rotation ticks, each row followed by its count of ticks
The counts run from 0 to 773.
[ 18 -19  -3  -3  12   8   0  -3  -4  -2  -5   0  -2  -1  -7 -13  -9   5
  -1  -7   0  -8  -1   4  -7  -1   5  -8 -11   3  10  12   0   9  -7  -2
  -2   3  -7  -1   0   9  -7  14  -8  -7   7  -7  -3   9  15   7  -6   9
 -15  13  -1  -8   5  -6  11  -7   0   5  19 -11   6  -9  10 -19   2 -19
  -3  -2  -5   7  10  26   6  24 -10  -9   4   5 -15   5   3   4]	653
[  4 -11 -14   3  11  12  -6  -9  -1  -9   6  -4  -8  -7   0   6  -9  11
  -2  -2 -11   5   6  -9 -10   5   5  -5 -10   3  15  -2 -13  11 -19 -12
  -3  -1 -12   6  -2   4   5  -2 -21  -4   7   2  -3   8  14   6   6  11
  -5   5  -1 -22   4  -4  -7   6   1   7  25  -5   1 -16  -6 -13  10  -7
 -10  -8  -7  15  -2  19   5  10   2 -22  -1   8 -13  -4  -2  -5]	182
[  8 -20 -15   2  15  11   8  -7  -5  -1  -1   4  -5  -4   1   0 -11   6
  -4   3  -6   5   4  -3   3  -2   0  -5 -11   3  18   4  -7   8 -10  -3
  -4   0 -14   4  -8   5   1   1 -16  -5   6  -6  -6  11   9  10   1  11
  -4  14  -8 -17   1  -3  -8   1   0   8  26  -8  -2 -10  -9 -17   3 -21
  -3  -7   1  13  -2  10   7  18  -2 -25   6   0  -9  -2  -3   1]	749
[  8 -13  -3   5   0  12   6  -4   1   7   0   2   1  -4  -2  -4 -12   7
  -4  -1  -4   0   0  -2  -8   2  17  -1 -12   9  11  13  -8   4  -6  -7
  -5   6  -6  -1  -6   8  -4  17 -17   1   1  -3  -8  13  13   1   4  21
 -11  14  -2 -16   8  -4   3  -4   0  -1  21  -3   6 -15   2 -17   2 -20
   2 -10 -11  14   2  20   2   6  -7 -21   2   0 -14   3  -5   4]	102
[  9  -5  -8   5   9  -1 -10  -3  -5 -14   0   0  -9  -3  -7   1  -8  10
  -6   0  -3   1   4  -7  -9   0  -5 -16  -7  -2  15   1  -5  17 -10  -6
  -3  -4  -7  -2 -14   6  -1   2 -12  -3  12   6   0   2  12   3   3  10
  -9  -1  -1 -13   6  -7   0  -4  -3  17  25  -7   0 -16   2 -12   9  -8
 -10   0  -8   3  10  27   6  21 -10 -16  -1   3 -18   3   6  -4]	281
[ 10 -14 -20   3  16   3  -2  -9  -7 -16   4  -3 -15  -6  -5  -1 -16  11
  -4   5  -6   4  -1  -7  -5   3  -7 -11  -6   0  14   1  -3   8 -16  -9
  -2  -7  -7  -5  -4   2   6   2 -18  -4  10   6   0   7  16   3   5   1
  -8   3  -2 -13  -1  -4  -3  -1   1  17  23 -13   0  -9 -11 -14   7  -9
 -11   0   3  10   3  20   7  16  -5 -14  -2   5 -14  -2   2   0]	465
[ 20  -8  -9   5   6  11  15  -8  -7  -8   0   3   0  -6  -5  -6 -16   2
   1  -7 -11   5   5   4   0  11  -3  -9  -8   9  14   1  -4  10 -10  -3
  -7   3 -10   1  -5  12  -3   7 -17  -3   3   4  -4   9  13   8   6  10
  -9  11  -3 -15   0  -3   5   4   8   2  30  -7   4  -3  -3 -15   9 -20
   0 -12  -5  15   5  15   7  12  -5 -18   2   0  -1   2  -3  -3]	612
[ 11 -13  -1   6   9   8  -2  -6   1  -9  -5  -6  -4  -1  -5  -1  -4   1
  -1 -13  -7   3   6   0 -14  12   5 -15  -8   5  13  -1  -4  17  -9  -2
  -5  -4 -11   8  -2  11  -4   3 -12   1   4   4  -4   0   9  10   8  11
  -7   7   0 -19   6  -7   4   5  -2   5  29  -4   2 -15  10 -16   7  -6
  -8  -2 -11   8   4  22  11  11  -3 -12   5  10 -13   0  -2  -7]	244
[ 10 -15  -9  10   7   5   0  -5 -14 -18  -1  -1 -15   0  -4  -5  -7   9
  -6   5  -3  -2  -1 -11  -3   7  -9 -11  -7  10   9   3  -7  10 -16  -8
   9  -4 -15   5   0   9   3   9  -4   1  16   0  -9  -2  10   7   0   7
  -8  -3  -1  -6   4  -4   0  -5  -3   5  22  -5  -5 -11  -3  -8   2 -15
 -15  -2  -6  10   2  23  11  15 -12  -9  -4   8 -20   2  -3   8]	326
[  6 -11 -14  15   2   7  13  -9 -14 -12  -3  -3  -9  -1  -5   1 -19  -1
 -10   5 -12   5   0  -5  -3  13  -2 -10  -8  11  14  10   0   3  -4  -7
  -2  -2 -12   3   2   5   1  10 -16   1   5   7 -11   3   8  -1  14  10
 -14   8  -3 -11  -2   6  -2  -2   5   6  29  -2   4  -5  -9 -12   4 -16
   2  -3  -6  12   4  11   8   1 -14 -13   1   5  -9  -5  -6   2]	677
[ 17 -16  -9   4  13   7  -2  -3  -5  -1  -1   1  -2  -6  -5 -10 -13   6
  -2   4  -6   6   0   4  -3  -4  -2  -7  -7   1  21  12  -2   9  -4   3
  -9  -2  -5   1 -12   8  -6  10 -13  -6   5   2   2   4  14   6   1   8
 -11   9  -6  -7   3  -1   1  -1  -3  17  27 -11   1 -12   5 -18   4 -20
  -2  -1  -1  10   7  14  -1  22 -14 -25   5   0 -12   4   4  -3]	237
[  8 -21   4   7  -1   8   1   1   3  -3   1   5  -2  -4   3   4  -4   8
  -6  -4   1   2   6   1  -9  -1  10  -7 -11   1  17   5  -7   9  -2  -8
  -1   0  -6  -3 -12  13  -2  17 -14   4   7   6 -10  13  12   5   1  18
  -6   7  -2 -15  11  -8  -1  -5  -3   6  21  -2  -3 -12  -2 -11  -2 -16
  -1  -6 -16  11   0  19   7  10  -9 -23  -4   1 -19   4  -7  -1]	209
[  8 -18  -8   6   7   7  -7  -1  -5 -18   0  -2  -8  -5   2  -1 -17  11
  -3   6  -8   4   0  -3 -11  -4  -2 -10 -15   0  16   2  -7   2  -6 -11
   4   2  -7  -3  -6  11   6  16 -11   3  10  11  -1   6  21   4  -3   6
 -10  -1  -3  -3   6 -13  -5  -3  -1  10  23 -12  -1 -14  -1 -10   5 -14
  -4   4 -11  12  -4  15   7  10 -16 -15  -1   6 -20   3   1  -1]	529
[  6  -7  -2   7  -2   9  -2  -7  -2  -2  -1   2  -2 -10  -2   0 -10   5
  -3  -6 -12  -3   3  -3 -15  -1  13  -3 -18  10  10   6 -12   8 -11 -10
   0   8 -10   7   1  10  -2  10 -16  -4   1   0  -5   7  13  -5   3  11
 -13  12   2 -14   5  -4   1   0   7  -2  22  -1  13 -17   6 -16   9 -11
  -1  -7 -16  10   0  23   3   8 -11 -14   5  10 -14   1  -5   2]	212
[  7 -12 -11   4   7  14   1  -7  -7 -15  -2   1 -10  -2  -3   4 -10   8
  -5  -8  -6  -6   8  -7  -8   3  -1 -10 -15   6  13  -2 -13  14 -17 -12
   2   3 -13   8  -2  10   2  -1 -12  -3   9   2  -9   4  10   8  -2  12
  -5   5   2 -14   1 -14  -8   8   6   5  26  -3   7 -12  -2  -8   5 -10
 -12  -4  -8  10  -6  20  13  18  -1  -9   4   7  -9   0   7   0]	289
[ 18 -25 -12   5   9   3   8  -3  -9 -23  -1  -4  -5   1   0  -4 -17   6
  -5  -2   3   1   3  -3   0   4  -9 -17  -6   4   9   6   1   8  -8  -2
  -2  -1  -7  -3  -4   9  -5  13 -11   3  12   3  -5   9  16   9   2   6
  -9   2   1  -1   5  -5   6   1   5  10  23  -9  -3  -7  -9  -9  -1 -20
 -10   2  -9  14   6  23  12  15  -5 -11  -5  -1  -8   0  -2   1]	52
[ 14 -20  -1   2  10   1  -5  -4   1  -6  -4   3  -1  -2  -5   0  -5   6
  -5 -10   5  -2   9   0  -6  -2  -3 -14  -9   0  11   3   0  20  -2  -4
  -3  -3  -8  -3 -10   9  -6   6 -13  -4   8   2  -6  11   9   5  -3  11
 -11  10  -1 -15   3 -12   4  -5  -2  14  20  -4  -2  -9   1 -16   6 -12
  -5   0  -9   2   5  31   6  22  -3 -14  -4  -4 -19   7   5   2]	207
[ -1  -5  -5  14   0   9  -7  -6  -5  -4  -2  -2  -2  -8  -3   5 -12   3
  -6   1 -16   3   2  -2 -15   6  12  -6 -13   5  16   3  -6   6  -1 -13
  -2   4  -8   2  -1   6   3   7 -21  -2  -1  10  -9   6  12  -3   7  15
 -12   9   1 -18   1  -6  -6   1   2   8  26   0  13 -15   1 -17   8  -6
   4  -2  -9   8  -1  18   8   2 -20 -17  10   7 -17   1  -2  -3]	522
[  3  -9  -3   9   8   9  -2  -4   1 -12   0  -8  -3   2  -6   4  -9   6
  -7  -9   3   1  11   1 -10  19   1 -15  -4   2  12   6   1  15  -1  -4
   0  -5  -6   1  -4   8  -5   7 -18   7   5   3 -10   8   6   6  10  18
  -6   5   3 -20   5  -7   0   2  -5   8  26  -3  -1 -10   4 -17  -2  -7
  -4  -2  -9   9   1  26  13   4  -8 -14   0   9 -19  -1  -5  -6]	692
[  7 -13  -1  12  13   1  -7   1  -2  -9  -1   1 -10  -1 -11  -6  -9   2
  -9  -3   3  -3   4  -3  -9  13   1 -10  -4   0   9   9   8  16   0  -5
  -3  -5  -5  -5  -3   3  -6  10 -14   4   9   1  -7   6   4  -1   8  13
 -13   6  -4 -15   4  -5   1 -11 -10   9  24  -6  -2  -7  -1 -18  -5  -6
  -2   3  -6   2   7  30  16   6  -8  -8  -2   3 -21   4  -2   2]	33
[  8 -19  -2   6   2   6  -5  -1  -4  -1  -5   0  -1  -6  -2  -4 -10   2
  -5  -2  -7  -4  -4   0 -11  -3  10  -6 -15   3  13  14  -1   4   4  -4
   1   4  -3   2   1  12  -8  17  -9  -1   1   2  -8   9  17   1   1  13
 -16   9  -1  -7   8  -4   3  -7  -3   7  20  -7   7 -15   7 -20   2 -17
   3   1  -9   6   4  21   2  11 -20 -13   3   6 -21   6   0   8]	761
[ 12 -25  -9   6  11  12   2  -3 -10 -15  -5   4  -7  -1   3  -3 -15   2
  -4   0  -4  -2   2  -4  -5  -5  -5  -8 -20   6  10   2  -4  10  -9  -9
   1   4 -14   4  -3  15   4   6  -9   1  11   0  -6   4  12  11  -6   9
  -3   4  -6  -8   0 -12  -8   0  -1   5  27  -7   2 -10  -4  -9   4 -20
  -5  -4  -3  14  -6   7  14  18  -3 -13   4   4 -11   2   3   2]	363
[ 11 -13 -12   7  12   7   9 -12  -9   3  -7  -7  -2  -3  -8  -6 -17  -2
  -4  -5  -9   2   2   1  -2  12   7  -8  -9   9  12  10   3  12  -7   1
  -7   1 -16   6   5   6 -10   6 -15  -6  -1  -4  -4   5   8   2  10   8
 -13  18   2 -17   0   6   3   1   4   4  25  -6   9 -11   3 -24   2 -15
   0  -6  -3   8   8  16   5  11  -5 -12  12   8  -6  -1  -4   2]	752
[  5  -2  -2   9   4   7  -6  -5 -10  -2  -2  -5  -9  -5 -16 -11  -7   4
  -6   1  -4  -5   1  -7 -12   3   9  -8 -11   7   9  12  -4  13 -10  -6
   1  -1 -12   8  -2   7  -6  10  -9  -2   4  -4  -6  -4   8  -3   5   9
 -13   5   2 -13   4  -2   3  -7  -1   6  25  -3  10 -18  14 -15   4 -10
  -9   1  -9   6  10  32  10  12 -15  -8   8  10 -18   5   2   1]	278
[ 13 -26  -8   6  12  11   5   2  -9  -6  -3   2  -9   1  -6 -13 -19   4
  -6   1   4  -6   1   2  -4   3   3  -9 -10   4   1  18   7   5  -1  -6
  -3   2  -4  -4  -3   8  -3  17  -4   2   9  -5 -10   7   8   1  -1  11
 -14   7  -3  -3  -1  -8   3 -14  -4   5  23  -7  -1  -6  -1 -15  -9 -21
   0  -1  -5   9   8  25  13  10 -11  -6   1   3 -16   4  -2   7]	544
[  9 -21 -11   8  11  -1  -5   0  -7 -22   1  -1  -7  -5   2   2 -15   2
  -5   2  -9   3   2  -5  -7  -1  -9 -15 -10  -1  14   0   0   5  -2 -11
   0  -4  -5  -5  -3   7   4   7 -15   2   9  13  -3   9  17  -2   2   5
 -14  -1  -2  -9   2  -4  -6  -4   2  15  26 -10   0  -6 -13 -11   7  -8
  -2   5  -7   4  -2  18  15  10 -13 -12  -5   1 -19   2   2   1]	81
[ 10  -8 -12   7   8   5  10 -10 -10  -5  -1  -2  -4  -4 -13  -8 -12   1
  -5  -2  -9   4   1   2  -2  14  -2  -7   0   8   8   8   2   6 -10  -2
   1  -2 -13  -1   8   7  -6  11 -14  -4   4   1  -7   7  14   5   8   6
 -16  11   0 -15  -3   8  14  -4   5   4  24 -10   2  -5  -7 -23   7 -14
  -5 -11  -2   6  14  22   5   9 -12  -8  -3   6 -14   3  -8   3]	93
[ 12 -16  -3   4   3  12   0  -4  -2   2  -4   6  -1  -4  -2  -9 -13   6
  -3  -7   0 -10   2   2 -10  -3  15  -4 -13   7   6  13  -3   8  -4  -8
  -4   9  -5   2  -2  11  -4  17  -9  -3   5  -6  -8  13  12   3  -1  17
 -14  11   0 -11   6  -9   3  -8   0  -3  20  -6   9 -12   5 -19  -2 -19
   2  -4 -11  12   4  24   4   9 -10 -12   4   6 -16   6  -1   5]	378
[ 11 -18  -9   0  11   5  -9  -4  -7 -18  -1  -7 -10  -6  -3  -3  -9  11
  -2  -1  -4   2  -2  -4 -10  -2  -5  -9 -10   0  12   3  -4   8 -13  -7
   3  -2  -6   4  -3  11   2  10  -7  -1  13   5   1   4  16   8  -1   5
  -9  -3  -1  -6   8  -9   0  -1   2  11  23  -9  -4 -17   1 -12   8 -12
 -12   4  -9  12   1  21   5  18 -11 -13  -4   9 -19   1   1  -1]	528
[ 12 -18  -9   9   4   6   3  -2 -11 -23  -1  -1 -11   0  -1  -3 -14   6
  -7   5  -2   3  -1  -5  -2   5 -11 -12  -7   6  10   9  -2   4  -6 -11
   4  -1  -8  -2  -2  10   1  18  -9   7  15   9 -10   2  15   7   5   7
 -10  -3  -4   0   3  -4   0  -7   1   3  26  -6  -5  -6  -9  -7  -1 -18
  -8   2 -10  13   1  19  16   7 -14 -11  -6   2 -15   2  -5   2]	327
[  8  -7 -10  -1   8   2  -7  -7   3  -6   2  -4  -2  -6  -3   4  -6  11
  -5  -2  -3   6   0   0  -8  -2   1 -11  -1  -2  15   7   1   7  -5  -2
  -4   0  -5  -7  -8   1  -4   5 -16  -4   5   4  -4  11  18   3   4   7
 -14   7   6 -17   4  -2   4  -2   0  21  16 -11   2 -13  -3 -21   8 -10
  -3   1  -6  10  12  29  -2  18 -17 -21  -2   3 -18   1   0   1]	174
[ 10 -16 -11  11   9   0   1  -7 -11 -18   2  -7 -10  -3  -7  -1  -7   4
  -4  -3  -7   5   2  -7  -7  13  -9 -15  -7   5   9  -1  -2  15 -16  -8
   3  -9 -13   7   2   9   0   5 -11   1  11   7  -5  -2  11   4   5   6
  -6  -1  -2 -14   6   2   4   0   2   6  28  -7  -3  -8  -6 -11   9  -7
  -9  -1 -10   7   4  21  13   9  -1 -12  -4   6 -19   0  -5   0]	601
[  9 -16 -14   6   7  -3   1  -7  -3  -7   0   5  -4 -11   1   3 -14   2
  -3  -7  -9  -4   3  -7  -9 -10  10  -9 -15   5   7   6   0  10 -12 -10
  -5   3 -11  -4   0   7  -1   2 -17  -8   3   1   3  14  18  -6   1   6
 -12  14   4 -18   7   0  -2   1   9   5  20  -7  14 -10 -13 -14  10  -8
   3  -3 -11   4  -4  24   4  12   4 -13  -1  -1 -13   3   1   6]	148
[ 11 -12 -11   2  13  15   9  -9  -8  -7  -2  -8  -8   2  -9  -9 -15   6
  -8  -8   3  -3   7   0  -5  19  -3 -12  -2   8   8   9  -1  15 -10  -1
  -5  -4  -8   6   1   6  -6   5 -14  -2   4  -7  -6   3   6  12   8  13
  -7   9   0 -14   0  -3   4   1   1   3  28  -3   1  -7   0 -17   2 -15
 -11  -5  -3  11   9  26  12  10   2  -8   5   6  -6   0  -2  -1]	60
[  9 -10 -11   9  14  14   5  -4 -11  -5   2  -3 -13   3 -12 -12 -12   7
  -9  11  -4   3   1  -3  -3  13  -2  -8  -3   4  17   9  -4   8 -11  -2
  -3  -5  -8   3  -8   3   0   8 -11   2  11  -4  -8   1   4   6   8  11
  -9   2  -6  -7   2  -1  -3  -7  -9   9  29  -7  -5  -9   1 -15   1 -22
 -11  -5  -2  12  10  19  10  10 -14 -17   1   4 -13  -2  -3  -3]	510
